The rows below come in pairs that one turn or mirror swaps. Which row does each named row swap with?
zuvak: [  2.1  -9.2  -1.7   3.3   4.9 -11.5  -3.0   7.9 -15.7   6.0   5.2 -14.0
   0.7  -9.1  -5.2 -34.5   0.1 -10.9 -17.0]
nuto: [  8.3   5.5   2.7   4.4 -25.5  -0.7 -15.5  -7.3 -30.9  -9.8  -6.1  -1.9
  -5.7   5.1  -0.5 -13.5 -21.0  -3.6   2.0]
Fogas: [-15.9  10.9 -12.7  16.4  14.0  -2.5 -17.4  19.7   1.1 -13.2   6.0  -5.2
   2.1  13.9  -3.7 -11.4 -13.5  -9.3  -3.7]
punar: [  0.1 -11.6   0.8   6.0   2.8  -9.5  -3.5  16.7 -11.0   4.5   1.9 -12.2
   0.7  -8.3   4.4 -32.0   4.1 -15.9 -18.4]
loz: [ -3.3   0.5   0.6 -10.9 -17.5  14.9  -5.9  21.1  -5.0   4.0   0.8  26.1
   7.7  12.6 -12.2  14.0 -13.2  -4.9   2.3]
Fotu: [  1.2   3.1 -13.4   2.2 -29.7   2.0 -26.3  -1.1  -4.5   2.3  -2.9  12.9
   6.5  -6.3  -4.6 -16.3  17.3   7.4  -1.3]
purik: [ -3.0   6.8   6.5  10.5   5.8  -8.0   1.0  13.6 -13.3   4.4  -4.8   1.2
  -3.0   7.2 -24.2  -7.1 -27.5 -15.5  -9.2]
radus: [  0.7   6.4  -3.8   9.3 -29.9   2.4  -5.7   1.9   2.2   2.0   1.3  23.8
  -2.5  -1.6 -24.6 -19.4   6.1   9.3   4.6]
liga: [ -5.4   5.8  12.9  12.9  -3.5 -12.0  -2.6  12.6 -20.3   4.3 -23.7  -0.2
   3.5   7.0 -13.0  -0.1 -20.3  -6.5 -20.4]
kude: [  3.1   0.4 -11.3  -1.1 -27.7   2.8 -27.7   0.7  -4.6  -0.2  -8.8  11.1
   9.9  -5.4  -1.1 -14.2  19.9   2.8  -3.9]
ruzav: [ 11.0   8.8  13.7   4.7 -27.1  -0.4   0.3  -3.0 -23.4  -9.0 -11.1   1.6
  -7.3  -1.6  -2.7 -12.6 -17.0  -0.1   7.1]
zudez: [  2.0  -8.0  -5.5  16.4   0.5  -5.5  -4.3  19.0  -5.5  -4.7   0.2 -17.2
  -2.1   3.9   6.3 -30.3  -5.4 -15.5 -16.0]
zaf: [-21.0   7.3  -2.4  -0.8 -13.6   7.1  -7.8 -11.4 -17.4  13.1  21.1  -4.4
  11.0  12.6  -9.6   3.1  -7.5   7.9  -8.0]
Mumi: [-0.9 -9.4 15.0 -7.5 11.2  9.3 -2.6 17.3  7.5  9.4  5.7 -8.3  7.6 -0.9
 12.5  1.2  8.9 14.5 -5.4]
sebis: [ -1.8 -13.3   9.1 -10.2   9.0  13.3  -6.1  13.9   5.7   4.5   2.2  -9.7
   9.7   2.4  10.0   3.1  16.1  12.6   0.4]
vekev: [  0.2   2.9  -5.8   7.9 -29.8   2.1 -14.0   4.4  -3.9   4.1   1.6  23.0
   3.5  -2.5 -21.3 -21.9   6.6   9.5  -0.9]
biven: [-18.1   4.2 -12.7  14.2 -19.2   5.9 -14.7 -13.5 -10.3   4.7   9.0  -1.8
   4.8  25.2  -1.4   3.0  -3.6   5.8  -5.3]
mabuk: [  2.6 -11.9  -3.7   7.9   3.6  -8.0   0.1  14.6  -8.2  -2.6  -1.1 -14.3
   0.2  -1.3   4.4 -33.6  -1.4 -17.2 -16.7]
pozit: [ -5.7 -14.2   9.7 -11.1   8.6   9.8 -10.7  13.0   7.3   6.3   3.3  -3.0
   9.8   4.9  12.7   3.0  15.0  10.8  -1.3]
sutu: [-14.7  -9.5  -7.3  -8.5  -5.6   3.1 -21.0  20.3 -30.3  -5.4  17.6 -11.8
  -6.2  26.6   1.9  -2.1  -1.8  -1.3  -1.4]
sisuz: [ -7.4  -1.7 -14.8  12.2 -13.5  13.2  -1.0  23.1  -0.2  -5.0   1.7   9.7
  -0.6  18.2   2.6   3.0 -14.0 -21.6  -8.5]
sil: [-17.5   3.6  -3.0  -2.7 -16.5   4.8  -9.6  -8.1 -13.0  14.5  25.0   0.5
  10.1   7.5 -14.2  -4.7  -5.5   8.7 -14.3]
tuk: [-15.2   8.1  -8.6   8.8 -21.0   6.6 -17.6 -13.1 -12.6   5.6  16.0  -5.3
   9.3  19.1  -4.1   4.8  -3.6   7.0  -6.0]
Kog: [ -6.7  -6.3  16.6   2.2  -5.4   0.5 -23.0  13.4  -3.1  -7.8 -23.5   7.2
  -6.0  10.6  10.2   5.2  -4.6   5.3  14.9]
tor: [  7.2   7.9   9.3  -5.3  -5.8  -1.2  -5.2  19.2  -9.4 -16.8 -14.1  -3.6
   0.0   7.8 -14.5 -21.5  17.1  16.8 -18.3]
kota: [ -0.4 -14.2  -0.3   3.2   2.3  -9.8  -0.1  13.5 -15.8   4.3   2.8 -13.4
   0.8  -9.0  -6.0 -33.1   3.5 -13.3 -16.3]
nuve: [-4.9 -9.8 18.3 -9.8 10.4  9.4  3.6 16.6  9.8  1.9  6.5 -6.6  6.3  5.3
 11.0 -1.0  6.8 14.4  1.4]
Zoze: [  3.9  -0.2  -0.7  -5.1 -23.7  -0.7 -22.2  -1.9 -36.2 -10.9   0.3  -6.8
  -6.1   9.5   1.8 -10.2 -16.1 -12.0   2.1]
munot: [-18.4   3.0  -1.0  -3.8 -11.5   4.4  -8.5  -7.0 -15.9  15.5  27.5  -1.7
   7.3   1.3 -17.3  -8.7 -12.0  10.3 -11.3]
Gegi: [ -8.9  -7.2  -6.3  -9.1  -7.2  -1.2 -22.4  19.9 -25.7  -5.3  18.4 -11.3
  -0.6  27.9  -1.6  -4.8  -5.9  -7.1   3.8]
pogap: [  5.5  -0.7   0.2 -18.0 -15.6  15.4  -4.3  19.5 -10.9   1.8  -3.7  22.1
  10.2   8.7 -17.0  10.5  -9.0   3.1  -1.5]
gumo: [-10.0   8.5  14.3  10.1  -7.6   6.3 -24.7  28.4   1.1   2.8   3.3  -6.6
 -11.0   0.1  -4.3   8.2  -7.4   0.5  16.0]
nebip: [  5.6   6.7  21.8   5.0 -18.7   4.0  10.3  -1.8 -10.0 -13.9  -4.3   1.8
  -8.4   3.6   2.5 -10.7 -15.4  14.0   5.1]
Topat: [-5.0 -7.3 22.1 -4.3  4.9  7.4 10.2 20.5  9.7  0.7  3.7 -1.4  7.2  6.1
  6.2 -0.8  4.4 19.4  2.1]
fevo: [-22.7  -2.6  -4.7  -2.8   3.4   4.3 -13.5  30.2 -15.6  -7.6  20.8 -11.1
  -5.4  22.0  -1.6  -7.5   2.5   3.4  -6.7]
lam: [ -5.7   2.0  16.3   6.1  -2.9   1.8 -26.5  24.5   0.2  -0.2  -2.7   3.9
 -12.7   2.4  -3.1   9.5 -11.7   1.1  18.4]
sizar: [  3.3  -1.0  -9.9   5.0 -30.7   4.8 -24.0   4.5  -4.0   2.1  -7.4  16.7
  -0.4  -8.0 -12.0 -19.7  12.3   4.1  -0.6]
muf: [ -7.3  -4.5  -5.8  -1.0 -16.5  19.9  -4.9  21.3  -5.0   4.4   0.5  13.5
   1.1  18.0  -3.7  14.7 -20.4 -12.1   0.8]
bep: [ 18.4   0.0   6.8 -16.9 -13.1  -2.1  -2.2  17.7 -16.5  -8.3 -15.0   8.8
  10.2  11.2 -21.3 -14.8   5.3  14.9  -7.3]
vonim: [ 17.3   5.2   7.1 -15.3 -11.2   1.4  -2.4  18.5 -14.2 -11.2 -11.5   7.3
   3.1   6.3 -24.4 -13.8  10.5  12.6 -13.5]
guna: [ -1.6 -11.1  -5.3  12.8   1.4  -8.1   0.4  15.8  -8.5  -4.5  -1.6 -13.3
   1.1   0.6   5.9 -29.7   1.2 -19.4 -16.5]
Tafi: [-14.5  -0.6  26.8   3.7  -2.0  -1.6  -7.5  10.0   6.5 -18.9 -12.8   8.0
   3.0   7.7  -5.4 -19.3  -2.8  17.4  -6.8]
Zito: [-11.3   7.4  13.2  16.8 -12.3  -7.3  -1.3  15.9 -18.1   6.2 -27.6  -2.9
   7.9   2.0  -9.7  -5.8 -12.0  -1.2 -20.6]
zesib: [ -2.7 -10.1  19.3  -6.4  10.6  10.7   5.7  14.6   9.6   1.5   6.7  -4.6
   3.8   2.8   6.7  -1.9   4.6  19.4   1.3]

Swapped with zaf: sizar
Swapped with Kog: purik
Swapped with Topat: zudez
Swapped with nuto: loz
Swapped with sisuz: nebip
Swapped with fevo: tor
Swapped with munot: kude
Swapped with zesib: guna
Swapped with liga: lam
Swapped with tuk: vekev

